In the data rows, 128 means zero.
A hidden rule labels the rows of this table. It goes by one to three of the table's principal directions, not those with the most spread.
[124 104 115 140 136 131 131 105 134 135 137 140 119 125 134 146 151 122
 123 126 153 135 135 123 137 134 112 147 122 118 122 129 151 136 123 130
 126 130 114 101 121 132 148 124 137 111 119 136] j891
[120 171 106 117 119 119 119 186 181 147 114 111 141 104 156  80  80 117
 140 159 112 153 137 138 121 129 171 118 162 108 145 121  81 119  97 129
  92 153 170 187 153 126 103 118  89 168 159 136] j397
[142 117 150 139 133 115 159  76  93 104 136 142 130 170 119 175 180 183
 130  83 105 128  99 123 129 103 120 136 103 134 129 128 163 149 160 134
 148  81 138 108 108 128 137 139 145 132  87 113] j250
[119 105 118 131 117 129 111 131 122 119 126 145 139 114 127 129 126 102
 111 129 157 117 134 134 131 146 113 113 132 125 123 147 142 121 127 133
 148 136  93 105 111 141 136 115 136 113 140 155] j891
[123 130 134 133 138 154 125 125 118 155 147 124 127 154 109 126  96 138
 154 148 130 139 158  99 120 141 101  97 127 128 118 105 142 111 114  74
 106 107 128 121 146  52 148 123 144 101 130  83] j891
[107 141 120 114 127 129 114 158 133 156 134 123 119 113 125 102  90 107
 137 148 128 107 147 125 130 142 118 116 131 131 116 107 104 108 119 123
 139 158 117 116 124 127 114 108 130 120 152 135] j891
[151  88 150 135 136 150 120 115  95  98 125 175 125 136 101 137 118 120
 107 133 173 122 158 130 150 156 112 115 133 140 117 181 147 115 128  96
 125 106 102 115 134  98 166 136 162  89 119 126] j616
[122 112 149 109 140 102 181  64  72 133 161 123  67 152 107 187 187 164
 148 100  84  87  86 116 150  60  97 200  47 156 117  79 147 166 147 159
 157 108 137  84 114 154 104 139 158 124  85  86] j179
[152 131 159 148 136 115 157 119 117 121 121 149 112 147 134 162 172 174
 119  85 104 134 116 141 155 127 146 168 125 135 117 153 135 136 152 156
 147 117 150 124 108 161 123 124 129 142  92 151] j891
[123 101  88 167 118 146  90 148 176 141 114 145 170  96 161 120 129  79
 108 137 208 170 170 120 114 174 111 103 166  86 130 176 158 104 115 120
 108 144  98 122 127 123 180 109 122 106 147 178] j397
[118 133 112 107 121 118 136 136 141 145 131 137 125 113 143 110 111 111
 142 127 113 130 119 126 139 110 132 134 128 126 129 118 115 141 111 133
 136 139 144 149 133 144 113 115 133 142 139 137] j357
[115 149 136 115 120 149  95 152 108 125 132 100 145 132  89 101  68 108
 142 161 135 101 143 118  90 140 110  63 125 138 130 104 113 101 134  94
 131 126 100 113 138  80 123 139 129 111 161  87] j616
[150 118 161 139 120 130 137 134  99 102 115 159 125 135 115 144 138 139
 111 107 114 129 122 147 154 139 138 135 138 143 111 175 137 119 134 135
 152 113 119 139 112 144 125 119 135 129 113 153] j891
[146 141 143 121 131 139 123 147 121 117 124 141 120 128 111 103  90 116
 133 139 115 118 137 130 137 130 142 117 140 144 120 141 105 116 126 111
 127 130 135 151 143 115 129 132 140 126 134 117] j357
[141 118 146 118 127 151 123 136 113 131 112 154 135 115 123 113 114 114
 122 113 127 129 146 125 153 144 128 113 140 141 118 167 124 114 126 115
 145 130 126 145 131 128 136 115 154 121 131 147] j357
[129 143 138 144 113 133 101 146 126 106 101 108 180 137 129 125 134 149
 109 123 141 133 139 135  90 157 137  66 151 119 150 154 130  95 152 122
 126 115 117 130 116 110 132 131 107 137 136 139] j250
[122 134 123 119 140 155 113 139 139 158 134 111 116 117 121 102  96 100
 142 145 122 125 145 111 132 140 119 123 135 135 115 104 116 121 117 106
 124 151 122 129 143 109 129 124 136 110 144 115] j891
[131 151 119 126 125 118 118 146 144 105 126 110 128 119 120 117 105 121
 128 151 122 120 113 141 113 111 158 125 122 120 146 113 107 137 126 145
 112 131 135 130 139 133 112 145 103 153 145 108] j891
[133 119 133 121 144 164 110 137 134 154 113 131 138 118 133 103 114 115
 125 120 137 136 162 109 143 158 121 111 145 131 120 147 121 110 132 102
 124 144 130 139 139 109 148 120 148 109 135 140] j250
[133 122 118 150 133 143  89 156 141 120 121 123 132 121 118 125 102 100
 124 154 170 127 160 122 114 152 117 108 137 113 127 141 133 102 133 112
 112 138 105 107 132  97 154 127 129  99 141 126] j891
[117 156  88 133  91 122  85 177 190 105 102 125 214 106 162  64  75  97
 105 161 168 161 142 151  80 179 173  28 210 104 170 156 108 109  96 112
 107 138 117 176 139 115 129 122  82 161 184 163] j179
[109 104 104 132 122  99 141 120 141 149 129 142 127 125 170 155 173 141
 122 116 147 138 137 122 140 123 113 153 119 109 139 136 149 128 118 146
 123 133 139 121 113 142 132 100 131 127 114 161] j179
[110 101 103 128 127 104 117  93 120 118 133 110 128 118 139 156 184 109
 114 101 155  89 105 119 106 104  93 147  88 124 137 110 151 145 173 172
 162 145  96  71  98 179 135 139 142 111 120 147] j616
[128 154 152 130 135 121 150 116 101 135 146  97 104 164 104 150 136 169
 157 124  76 117 107 119 114  97 118 142 100 142 116  81 128 130 145 122
 131 107 144 122 126 106 109 139 124 130 106  82] j397
[101 150 108 120 121 149  80 164 143 146 128  91 160 123 118  83  66  97
 140 165 140 116 155 112  86 159 112  52 151 122 132  95 112  93 125  91
 124 148 101 120 133  80 129 120 119 110 172 114] j891
[152 110 155 137 153 184 117 130 111 144 124 145 102 124 101 118 109 105
 130 119 107 133 152 112 173 153 118 141 140 147  83 148 136 110 125  98
 140 138 110 129 132 109 151 113 163  93 121 132] j250
[118 102 113 121 134 139 121  86 119 131 134 106 127 109 125 132 163  95
 118 122 153 108 120 112 113 115  96 142 100 135 130 114 142 139 145 140
 134 143  98 100 130 152 145 151 143 107 128 123] j357
[149 136 170 125 133 101 193  89  79 113 151 137  78 172 106 180 166 192
 152 103  65 121  85 131 151  65 133 190  79 153 119 109 138 160 135 142
 131  80 170 138 132 130 104 145 138 148  77  79] j357
[161 181 149 130 107 154 102 213 158 123  86 142 164 111 137  57  51  99
 131 114  62 156 130 144 146 161 192  75 213 143 110 177  85  95 115 114
 153 148 152 226 135 135 106  95 116 166 159 177] j357
[159 130 168 133 127  76 193 113 100  90 128 183  97 160 136 173 175 206
 114  96 101 129 103 163 170  98 167 192 111 139 133 172 121 150 135 164
 125  90 184 154 121 165 110 135 124 167  78 138] j397
[144 143 139 126 115  63 166 135 122  88 120 173 114 143 149 151 155 174
 120  95  90 113  92 164 154  93 168 163 124 132 135 153 111 144 143 177
 157 115 170 148  98 186  99 113 125 172  99 165] j357
[ 97 120  88 129 138 123 102 121 152 167 126  87 134 108 161 131 166 104
 131 114 144 107 139  94 105 117  91 135 102 108 135  93 137 116 161 152
 138 169 117  87 109 150 140 115 138 110 132 150] j397
[105 118  79 129 104 101 110 148 174 128 124 162 177 106 174 102 110 103
 110 139 192 143 148 137 112 158 133  84 164  98 156 153 129 126 106 132
 123 141 121 132 122 140 143 107 118 139 161 176] j616
[115 102  87 139 125 119 110 141 163 139 126 140 128  90 156 130 134  86
 114 151 194 135 155 127 130 135 116 147 123  96 141 148 136 123 111 146
 104 154 115 109 132 143 150 117 126 117 143 156] j891
[ 96  66  78 137 119 127  92 126 142 144 127 155 149  85 157 130 148  62
  98 129 218 121 161 117 128 157  73 125 127  98 121 162 161 112 128 141
 142 163  70  83 104 158 170 102 149  84 149 195] j397
[142 112 138 135 141 161 117 117 129 128 130 154 149 139 119 102 104 119
 116 133 176 147 162 125 122 185 116  92 173 139 115 157 132 121 125  77
 117 121 110 138 145  95 169 147 143  93 131 131] j357
[121 108 143 109 134 127 150 102 101 142 134 139 124 140 136 131 154 156
 113 117 130 116 139 119 148 133 118 137 112 145 133 137 129 128 127 123
 118 122 138 133 136 124 129 132 142 125 118 124] j179
[160 122 167 133 139 145 154 110  96 112 131 156 103 138 102 136 131 143
 120 132 131 125 143 131 154 126 136 149 117 152 120 163 124 123 123 114
 108 106 139 141 154 113 145 150 147 123 107  99] j357
[142 142 167 138 137 151 138 106  94 130 135 115 131 165 100 132 133 160
 135 117 110 122 137 114 112 143 114 102 131 157 115 121 134 110 149  94
 131 104 124 126 133  90 140 146 141 110 109  94] j357
[146 143 131 139 133 111 147 118 149 115 111 123 143 140 160 133 173 171
 114 103 106 150 114 137 129 120 168 145 142 121 149 145 121 136 142 149
 107 120 170 163 131 148 127 139 106 164 105 143] j250
[145  90 133 146 126 148 108 145 120 117 125 199 136 128 119 120  90  96
 115 130 182 140 173 131 154 182 106 100 170 130  97 194 149 102 116  87
 144 123  95 127 121 103 174 103 166  80 130 168] j357
[163 137 166 107 148 110 174 104  95 100 145 154  72 160 102 145 126 164
 148 100  60 107  80 138 169  75 155 189  99 163 111 111 112 177 144 142
 149 104 172 147 135 149 103 152 150 146  92  94] j179
[131 134 147 140 153 148 135 114  96 149 161 109  77 167  80 162 109 143
 178 138  89 115 129  95 130  99  88 146  86 136  93  68 150 124 138  94
 132 105 126  85 128  65 135 125 156  90 105  60] j250
[116 151 135 107 133 103 138 117 107 112 149 107 112 158  99 143 111 165
 152 144 113  96 106 132 101  96 125 119  91 133 144  71 114 148 143 126
 129 105 139  95 127 105 101 152 121 136 126  70] j891
[161 157 186 117 146 144 153 119  70 110 147 119  71 171  58 147  93 156
 174 123  42 102  95 122 144  81 130 149  93 171  95  88 118 142 144 104
 152  91 146 130 138  92 103 148 154 121  99  51] j357
[145 144 105 161 103 120  96 189 178  93 103 159 162  98 146 102  86  90
 106 146 156 155 138 160 126 156 177  99 182  98 137 183 119 110 109 146
 123 140 119 151 123 147 137 108  99 156 158 177] j891
[145 119 136 120 121 139 131 148 132 125 119 169 145 130 138 103  90 123
 126 131 134 156 147 127 152 145 145 106 161 131 130 174 125 125  99  95
 108 111 151 186 155  98 141 120 140 132 136 135] j616
[ 83 149  79 124 125 137  82 149 158 179 147  56 133 106 129 104  94  63
 166 155 138 106 132  90  68 117  75 100 112 113 121  44 125 115 141 122
 140 173  94  90 126 114 126 123 125  97 165 109] j357
[141 120 167 126 141 131 149 119  76 130 152 143  75 163  85 164 114 148
 156 126 102 103 127 115 152 105 100 156  88 155  99 111 141 131 136 109
 145 101 130 103 128  92 124 127 164  98 102  81] j616
[120 124 121 137 120 167  97 147 158 170  97 125 201 124 174  87 129 126
 108 100 136 168 173 102 126 201 130  51 195 123 135 167 142  88 122  93
 129 143 124 164 126 100 152  90 131 124 149 182] j179
[134 143 123 116 135 149 101 163 146 134 120 124 120 109 118  86  74  86
 139 146 112 124 136 130 136 141 139 117 157 136 110 122  99 119 119 112
 138 159 122 148 136 125 122 119 133 118 150 137] j250
[113 155 129 137 126  96 147 147 138 158 137 112 125 163 156 137 138 181
 146 132 103 137 141 118 116 124 126 131 131 121 133 104 120 107 127 119
 102 122 171 151 128  97 116 110 111 138 113 121] j357
[135 165 143 108 113  90 154 169 131 119 110 148 123 136 151 116 117 171
 134 104  39 128  98 151 166 100 186 140 142 135 132 138  94 129 119 157
 148 126 186 188 113 159  74  90 113 190 124 159] j891
[161  98 153 142 130 125 144 136 121 125 102 201 121 128 158 141 162 136
 105  57 102 143 130 140 201 153 142 164 165 143  91 208 144 124 142 147
 183 136 140 158  92 183 140  80 165 124  94 223] j616
[148 127 156 149 111 109 158 118  95  86 134 160 110 135 100 165 147 142
 118 125 130 125 105 162 135 113 136 155 116 137 116 160 139 133 126 151
 144  99 115 118 114 157 122 137 121 139 106 128] j397
[129  98 150 126 139 125 174  57  76 138 152 124  79 128 109 185 204 140
 126 102 130  97 109 113 144  80  88 203  48 151 118 114 154 152 149 164
 141 118 117  77 126 167 131 153 157 114  89  97] j616
[104 118  81 135 107 103 113 157 174 145 120 131 146  89 176 116 133  90
 111 155 187 142 152 135 116 142 126 131 144  98 151 149 125 115  99 149
 101 160 124 138 133 150 134 110 106 133 151 170] j616
Here are more rows. What is the label of each one?
[126  97 125 142 135 110 133  96 101 106 155 146 111 154 109 169 144 135
 130 124 164 107 122 120 117 111  88 143  91 124 120 118 161 143 153 127
 135 103 108  77 116 117 154 145 150  95 109 107] ~ j357
[146 149 108 154  99 124 108 170 184  98  92 153 196 107 163  93 106 114
 106 135 164 185 141 157 105 166 178  74 204  96 155 197 118 112 106 124
 104 122 140 189 137 133 146 122  90 165 150 177] ~ j397
[111  97 117 128 141 149 100 114 124 168 129 120 148 140 141 134 140 117
 138 101 164 126 160  86 112 158  66  97 130 126 118 120 160 115 158  95
 150 136 107  97 116  96 162 115 166  71 123 143] ~ j616
[142  93 131 158 143  97 160  77  95  79 167 155  68 157  87 210 164 153
 134 148 165 116 107 142 132  79 103 199  62 113 122 115 169 163 134 143
 108  80 115  57 121 118 152 161 136 103  84  75] ~ j250
[117 139  90 135 110 125  98 162 195 140  93 132 208 103 198  75 130 119
  94 102 136 166 137 133 120 178 170  73 201 100 153 164 120 116 124 143
 127 159 140 176 117 161 132  98  97 168 162 212] ~ j891
[136 126 125 156 109 151  97 168 159 138  88 144 193 106 164  99 128 110
  96 112 167 170 170 132 121 195 139  76 195 110 131 205 134  83 126 117
 124 142 117 167 122 131 156 103 115 130 146 200] ~ j397
[159 143 149 136 132 141 146 135 142 122 114 154 130 134 137 115 122 148
 124 109  89 161 123 141 163 142 176 133 167 138 121 158 120 135 110 123
 127 119 158 174 136 133 124 118 124 155 118 143] ~ j891
[115  99 106 126 118 133 103 130 140 135 115 143 164 110 154 122 135 106
 106 117 175 131 150 118 127 157 114  96 139 115 144 158 147 121 128 129
 136 138 107 115 120 132 146 112 139 117 146 164] ~ j179
[104  99 122 126 153 133 119  98  85 159 170 101  70 140  87 173 131 106
 164 151 164  72 151  82 110  91  37 159  40 131 108  65 154 120 157 113
 131 130  95  34 128  85 153 140 176  55 114  61] ~ j357
[128  97  94 151 123 160  91 131 166 139 106 137 165  84 156 109 142  63
 103 115 175 158 149 119 129 166 117 113 166 106 120 171 154 115 123 132
 136 160  88 128 120 155 169 110 135 109 146 190] ~ j250
[133  98 141 121 135 136 137  91  90 113 149 145 101 141  97 147 131 118
 128 129 136 104 119 124 140 121 102 140 105 153 112 119 149 145 128 116
 147 114  98  96 126 121 137 140 159  96 116 104] ~ j179
[129 163 138 123 140  98 171 110 112 135 161  83  47 149 101 174 146 153
 182 133  40 105  69 124 133  36 130 214  60 141 114  39 122 165 131 162
 136 120 161 110 127 141  80 138 122 146  93  61] ~ j891
[143 123 128 130 150 144 122 129 135 135 125 128  93 108 120 128 131  99
 134 112 108 118 118 123 156 112 129 177 114 131 102 123 121 140 146 150
 148 156 127 116 122 165 131 127 144 119 121 141] ~ j250
[150  98 139 164 117 104 155 109 116 101 119 183 137 144 147 184 187 164
 109  86 149 156 125 141 150 125 128 153 126 110 127 194 172 131 138 150
 137  90 137 123 102 149 154 112 138 134  88 167] ~ j397
[126 111 103 163  96  99 109 160 170 114  81 171 211 114 203 129 174 146
  76  91 185 171 158 147 123 181 150  84 187  83 159 227 149  93 136 153
 124 128 136 157  95 159 156  88 105 154 131 237] ~ j397
[139 115 147 134 148 169 125 126 123 155 123 128 118 132 123 123 127 131
 126 131 129 145 162 112 152 160 120 132 143 138 112 142 134 110 116  95
 110 133 127 137 143  94 146 122 142 103 120 123] ~ j891
[171 143 184 106 151 129 182 132  99 121 127 160  61 154 105 141 116 178
 156 108  34 142  98 146 202  90 171 203 122 158  98 135 101 159 112 123
 130 104 195 188 144 131  91 126 140 153  86 106] ~ j250
[125 127 103 150 132 134 122 124 172 155 110 111 151 113 175 128 175 127
 119 105 129 164 135 117 126 142 135 139 152 104 134 137 142 121 131 143
 118 150 138 141 119 150 144 110 115 136 120 171] ~ j250
[ 92  82 103 106 157 156  94 103 105 178 159 104  90 112 104 130 119  64
 149 133 165  75 149  78 123 121  34 146  74 135  93  69 147 128 157 111
 158 168  74  48 119 118 154 128 183  46 139 111] ~ j357
[143 123 172 121 139 161 135 134  90 149 129 143 105 149 102 129 106 139
 142 114  93 125 145 115 163 149 113 125 136 161  93 138 133 112 125  91
 152 120 126 138 128  94 125 109 161 100 115 120] ~ j179
[ 90 142 109  74 121 134 126 140 144 172 117  93 141  90 155  75 118 113
 124 143  98 120 129 125 136 130 143 116 136 135 145  99  85 124  96 134
 121 171 140 165 140 150  84 112 110 158 164 143] ~ j891
[112 128 103 130 144 129 110 137 147 154 135 103 105 119 129 137 124 112
 150 146 140 122 143 110 119 116 103 146 107 108 124  91 128 122 133 126
 119 149 127  95 125 113 134 119 133 105 129 116] ~ j250
